Each named move below is a turn or a mirror, shown by a few rows before and after it. Which moves, in which order, take the first row of each later pair to the second? The first pair is answered.
U:
[ 26.5  17.7   2.3   4.7  -2.4   9.2 -10.0  24.1 -12.3  -0.3  19.6  16.6
  10.9  13.8   1.3] -> [ -9.8  -6.0  -0.2  -5.3  -5.5  -4.7  12.7   8.5 -35.1 -23.8  24.0  -0.7
  -7.7   8.4   1.9]
[  3.9  -0.3  -3.3 -11.0 -34.8 -16.9 -24.7  17.1  19.5  -6.9 -19.7  10.2
  -3.9 -53.6  25.7] -> [ -8.5  -6.3  -4.8 -15.0 -34.3 -20.2 -17.6  11.4  13.4 -14.0 -17.9   4.8
 -10.0 -56.5  25.5]
[  2.0  11.8   3.0  -1.4  11.4 -17.6  11.1   4.5 -11.0 -11.6  -5.7   5.1
 -19.9   4.5  20.5] -> [ 16.0  19.8   3.8   2.7  12.1 -12.6   3.8   9.7  -2.6  -3.7  -6.4  10.7
 -14.5   5.2  21.1]
[ -4.6   5.1   9.6  -6.0  10.7   4.1  16.6 -36.0   0.7 -17.3  -0.2  -1.8
 -17.5  24.6  -3.6] -> [ 19.7  21.3  10.4  -0.7  12.7  12.5   2.3 -26.4  15.3  -2.8  -3.4   9.9
  -5.8  27.5  -3.2]
F:
[-26.4 -19.4   0.8  -9.4   4.4 -18.4  10.1  -1.0 -17.7 -17.1  13.1 -21.9
  -9.2  12.2   2.0] -> [-13.7  -8.3   1.5 -11.6 -25.6 -27.9  -7.3  11.7  -8.8  -4.7   4.0 -21.4
  -1.3 -21.8   5.5]
[  5.0 -26.8  -3.0  14.8  13.2  33.0  -2.1 -13.9   2.8  -9.2  23.3   2.1
  -1.8  23.8 -20.8] -> [ 21.6 -13.2  -0.8  11.3 -29.0  20.2 -25.6   5.0  15.2   6.5  10.5   2.8
   9.7 -22.7 -16.0]
[ 21.9   0.0  -0.4  -8.8 -19.0   1.5 -16.7  13.2  21.0  -0.4   0.5   8.9
   6.7 -14.8   0.6] -> [  5.0 -11.7  -2.1  -7.2  20.0  13.9   5.2  -4.1   8.1 -16.2  13.5   7.3
  -3.6  28.9  -3.9]
V:
[ -6.1   6.2   3.5   3.3   0.4   1.7   0.3  21.7 -14.3  18.7 -10.0  17.2
   3.0   6.4  12.1] -> [ -9.1  -2.0   7.0  -0.7  -3.4  -8.3  -1.7   4.4 -16.2   9.4 -13.5  10.2
 -10.6 -15.6  20.8]
[-11.1 -11.7  -4.1  -5.9 -10.1   2.3   6.5   5.3  -9.7 -11.3  12.6   0.0
   3.3   2.4 -21.1] -> [-10.5 -13.7  -4.8  -6.0 -10.3  -0.4   5.5   1.3 -10.9 -12.7  11.7  -2.2
  -0.1  -2.6 -18.5]
[ 20.1  -8.4   1.6   6.9  10.4   0.8  -5.4 -19.3   2.9  -7.3  -0.5  -3.9
 -12.4 -17.9  12.9] -> [23.7  3.5 -2.1 14.3 17.2 14.1 -3.6  5.1  6.3  5.3  7.5  7.5  6.6 12.9
 -1.3]
[-11.3  17.9  -1.5   6.3  12.5  -8.4  12.6  23.7  -5.3  20.0 -19.5   9.1
  15.8  13.5   4.1] -> [-15.9   4.1   3.8  -1.5   4.8 -22.8  10.2  -2.3  -9.1   6.0 -27.5  -4.4
  -5.4 -21.5  19.3]
K:
[ 16.6   1.8   0.3   2.2 -23.4  10.9 -14.2  -3.2   3.3  -4.7  -0.8  -3.5
   7.2  -9.6 -10.1] -> [ 11.9  17.0   8.9   4.8  -4.3   0.6  -6.7  -5.0   1.7   6.0 -21.7  -2.2
   6.2  -9.8  11.4]
[ -4.6   7.2  -3.9   1.3 -11.8   2.8   0.3  -2.6  -2.8   2.1   2.2   7.9
  -5.6  -5.8   5.0] -> [-7.4  8.9 -2.9  2.6 -7.9  1.4  2.2 -3.2 -4.7  2.2 -0.8  7.2 -5.2 -2.6
  7.2]
[ -2.9  -5.2   5.3  -5.5 -11.6  -5.4  -8.5   1.4  -1.9  -4.4   1.3  -7.1
  -4.2 -16.6   6.4] -> [ -7.6  -0.1   8.1  -5.8  -1.6  -9.1  -2.1   0.8  -4.7  -0.6  -5.7  -6.6
  -5.6 -12.7  12.8]
[  0.7 -23.8   7.9  -2.1   0.1 -11.0   1.7 -21.5  -4.5 -16.5  -8.1 -11.3
  -2.3 -15.2   4.8] -> [  0.9 -23.2   7.2  -3.8   1.3 -11.9   1.3 -21.5  -4.2 -15.1  -9.0 -11.3
  -2.1 -14.9   5.3]
Now pairs of rows:
Between the rows of a pair lie two moves.
[ -3.4 -34.8  -5.2  -2.1  17.1  11.0   6.6 -44.2   2.3 -41.9  30.4 -10.5
 -21.2  16.5   5.1] -> [ 45.1  13.2   4.9  11.4  34.2  20.3 -21.7 -21.2  34.0  -0.8   5.9  14.3
   3.5  19.6  21.9]
U, K
[-22.4 -23.5  -9.9  19.8 -33.3  -4.9   1.4 -28.7 -21.4  -1.9  22.0  -6.6
   3.3 -18.4  -2.7] -> [ 17.0  -1.5  -5.4  26.3 -33.2   3.4 -23.5 -21.2   3.2  18.5  14.1   8.3
  15.3 -27.6   2.3]
U, V
[-46.8 -27.9   6.5 -14.2 -23.4 -43.1   2.3  20.7 -40.2   1.3   2.3 -20.0
   5.0  -0.4  -8.3] -> [  7.3  -6.4  19.5 -10.2 -31.9 -43.6 -39.9   6.9  -6.3  20.1 -17.5  -9.8
   3.6 -45.3  14.2]
U, V
[-35.9   5.5   5.9   0.2  25.3 -29.3  46.0   4.4 -32.5   6.2 -15.8 -16.0
   0.1  28.1   9.2] -> [-11.2  28.5   5.1  -0.2 -20.0 -36.5  22.0  41.8 -15.5  33.7 -26.0  -8.2
  24.4  -5.9   5.1]
F, V
[-19.1 -11.5   5.6   3.5  -3.3 -18.2   7.7  -0.1 -26.7 -10.7 -10.7 -12.2
  -8.7   5.6  25.7] -> [ 16.9   7.1  11.1   8.4  -4.8 -13.6 -17.1   1.7  -3.8   5.8 -19.7  -2.2
  -1.0 -11.0  35.0]
U, V
[ 11.7 -13.1   4.4   3.1 -15.1  -9.4  -9.8  29.1  19.4  10.1   2.5  23.4
  18.9 -12.1  14.6] -> [ -3.9  -9.1  11.8   1.3   4.7 -24.5   3.7  15.9   8.6   9.3 -16.4  17.8
   6.4 -16.0  35.3]
K, V
[  4.2   6.5 -10.5   2.4 -40.7 -19.1 -14.9  10.2   2.2  11.5 -14.6   1.4
  -6.0 -30.1  -2.1] -> [ -4.6  28.0  -7.7   8.1 -12.6 -18.0   0.1  27.2  -2.3  28.3 -26.0   9.0
   7.0   4.7   3.3]
V, K
[-54.1  -8.5  19.3 -12.5 -22.9 -21.4  -3.3   5.6 -13.9  -9.8  -4.3   0.3
 -18.8 -15.3   1.7] -> [-46.4 -19.5  15.4 -14.3 -35.1 -11.7 -11.4   3.3 -10.2 -17.5  10.5   0.0
 -18.1 -16.7 -12.1]
F, K
[-16.4  29.5   0.0   7.3  27.5  -7.7  13.7  17.7 -12.8  24.6 -29.2  23.8
   9.6  21.8   7.0] -> [-35.4 -17.5 -18.1   0.0  -6.3   7.5  17.0   9.9 -24.8 -11.6  15.2  11.0
   2.0  26.3 -32.6]
U, K
[-12.5   3.7   4.6  -6.1  29.2 -16.9  16.5 -27.9 -16.5 -14.2  -8.4  -4.6
 -11.5  14.9  12.4] -> [  6.4  10.0  -1.7   1.6  32.3   4.5   7.6 -12.7  -4.8  -5.3   8.5   7.0
   7.5  43.1  -4.5]
U, K
[ 70.7  -8.6   2.7   9.7   1.2  25.5 -46.4 -41.2  45.9  -6.0  15.1  19.4
  -6.7 -26.7   6.6] -> [ -7.3 -10.8  16.6   0.1  51.1 -16.1  14.0 -67.5  -0.7 -19.8 -22.2  -4.4
 -39.9 -13.5  48.5]
K, U
[-37.6  -3.3 -11.2  -5.2  16.4 -10.8  19.6 -33.7   2.5  -4.8 -15.1 -30.0
 -17.3   3.9   0.3] -> [-11.4  -8.2 -25.8   0.3 -12.1  18.8  -0.4  -3.6  19.6  -0.8  20.5 -16.4
   9.9  23.8 -40.0]
V, K
[ -8.8  -3.5  -3.2  -7.8 -17.2 -10.8  -1.5 -12.7  -6.0  -3.5  -1.1  -8.1
  -6.2 -14.9   0.3] -> [ 12.7  12.9  -2.7   0.1 -15.4  -1.3 -14.0   0.2   7.6  11.1  -3.4   3.5
   8.1  -7.9  -2.4]
U, V
[ 1.6  0.1  2.3  7.5 28.4 17.7 10.1 -2.5 -4.2 -4.3 11.0  4.2  4.2 44.0
 -7.9] -> [  2.7  29.9  11.9   4.5   9.0 -11.9   3.6  19.1  -0.4  23.6 -27.0   4.9
  14.0   2.4  18.8]
F, K
[ -6.5 -18.2  -6.5  -7.2  -5.4   1.3   0.5   7.0  -9.3  -3.3  23.2  -2.1
  -2.7  13.9 -14.0] -> [ 11.2  10.1   5.3  -5.3  -0.2 -13.9 -12.3   6.2   2.7  19.2  -8.5   2.9
  -2.1 -15.0  16.0]
K, K
[-12.4   2.5  -7.9   5.0   1.4   5.6  19.3  16.2   7.8  11.6   7.0   3.3
  14.0  21.0 -12.1] -> [ -5.7 -12.9  -3.8  -3.3 -21.5  -5.3   2.5  -9.4  11.9  -3.5   5.4  -9.1
  -7.4 -29.6  -0.5]
K, V
[  9.2  -1.8  17.7  -4.4  -8.3   5.7 -32.9  -8.0  13.6 -15.2   1.2   7.6
  -2.5 -14.4   7.3] -> [  1.7  -5.1  15.7  -0.5  16.0  17.0 -18.8 -10.5   7.4 -20.5   9.4   9.8
  -3.8  20.2   0.4]
F, V
[ -2.6 -28.4  -2.8  -1.6  17.1   6.6   3.3 -33.2  -4.9 -20.9   9.3  -3.5
 -23.7  -3.6   6.7] -> [ 20.4   3.0  -9.7   8.8  -4.4  22.2 -10.3  25.5  11.9  14.3  12.6  17.4
  18.9  15.9 -14.3]
F, V
[-24.7  14.1  -7.5  -5.1 -24.5 -10.8  14.1  40.4 -11.9   7.9  -8.3   1.9
  16.2   6.4 -12.8] -> [-12.4  -1.8 -13.2  -5.1 -36.0   2.6   3.8  35.6  -4.7  -2.3  10.8   2.8
  16.0   8.2 -29.5]
F, K
[ 31.2  21.3   7.4   2.7  -7.0  15.7 -11.0   9.8  38.7  13.4  20.4  19.9
   5.1   1.0  18.1] -> [ 10.9  -0.6  10.0  -0.1  24.4  15.1   8.9 -27.4  24.7 -11.8  25.6   9.0
 -20.9  16.5  25.7]
V, F
[ -9.7 -10.3  -7.1  -3.8 -31.7  -7.0   5.9  22.6  -4.8   0.4  -0.9  -4.0
   6.5 -13.0  -9.1] -> [-13.4 -13.7  -7.0   2.0   5.2   8.3  20.1  11.8  -9.0  -7.3   9.0   0.0
   4.5  27.1 -12.9]
U, F
[18.9  9.1 -4.2  6.1  2.2 -3.3 -4.5  0.7  7.4 19.9  5.7 14.8  8.8  1.1
  5.1] -> [11.3 12.5 -4.0  5.4  6.8 -8.0  1.8  4.4  2.7 22.6  1.0 13.6  9.6  2.4
  9.1]
K, F
[ 12.7  -1.0  -6.6   3.6   7.9  -1.1  -6.8 -15.2   9.6   0.2  -3.7   1.2
   2.1  -3.9  10.0] -> [ 8.7  2.5 -5.9  5.0 14.7  2.7  0.5 -7.9  6.4  3.2 -0.8  3.6  7.5 11.8
  6.2]
V, K
[ -7.4   6.8   4.2   5.9   8.6  10.5  11.5   2.4  -0.9  -8.7  10.6  14.2
  12.5  34.6 -19.9] -> [ -7.5  -5.5  11.9  -5.4 -17.3 -14.4  -0.2 -25.1   0.0 -20.5  -4.8  -1.4
 -11.4 -26.9   2.5]
V, F
[ 10.7   7.5   4.9 -10.7  -6.8  -2.8  -0.1   8.7  -5.9   7.9  -4.6  -2.4
  -1.0  -3.1 -17.0] -> [ 11.1   1.3   2.9  -9.9  -2.0   4.0  -1.4   3.0  -4.5   1.2   1.8  -2.2
  -3.3   3.6 -21.9]
F, K
[  6.7 -11.6  -1.2  -4.4  39.8   8.4   2.6 -42.9  -0.5 -10.9   8.2  -2.2
 -15.0  17.9   1.9] -> [ 19.6 -15.2  -8.6  -1.6  23.1  22.2  -8.3 -30.1   6.9 -10.6  24.3   3.5
  -3.4  21.5 -17.3]
K, V
[-20.9  -7.4   1.3  -3.2  18.8   8.3  20.2  11.2 -17.4   2.0  12.8   8.1
  10.6  40.9 -31.7] -> [  7.4 -17.4  -3.9  -4.9 -13.5  19.8  -7.9  10.6   0.7  -2.4  30.0  11.5
  13.7  16.6 -46.5]
K, F
[ 50.0 -23.7  -4.9   3.6   4.9  32.5 -17.3 -22.0   5.4  -7.3  17.3   9.5
  -1.8  11.0  -9.3] -> [ 26.1 -33.8 -10.7   1.6   7.8  33.4   1.4 -17.7  -8.2 -15.4  27.1   3.6
  -1.8  31.8 -19.3]
U, V
[-12.9   2.0  -5.4   6.4 -11.8  -3.9  18.0  22.8  -8.6  10.8  -0.2  -8.1
   9.7  -3.8 -10.5] -> [-20.7  -8.0  -2.6   1.6  -6.6 -11.1  20.2   5.0 -11.7   0.0  -2.3 -15.8
  -6.4 -14.5  -2.0]
F, V
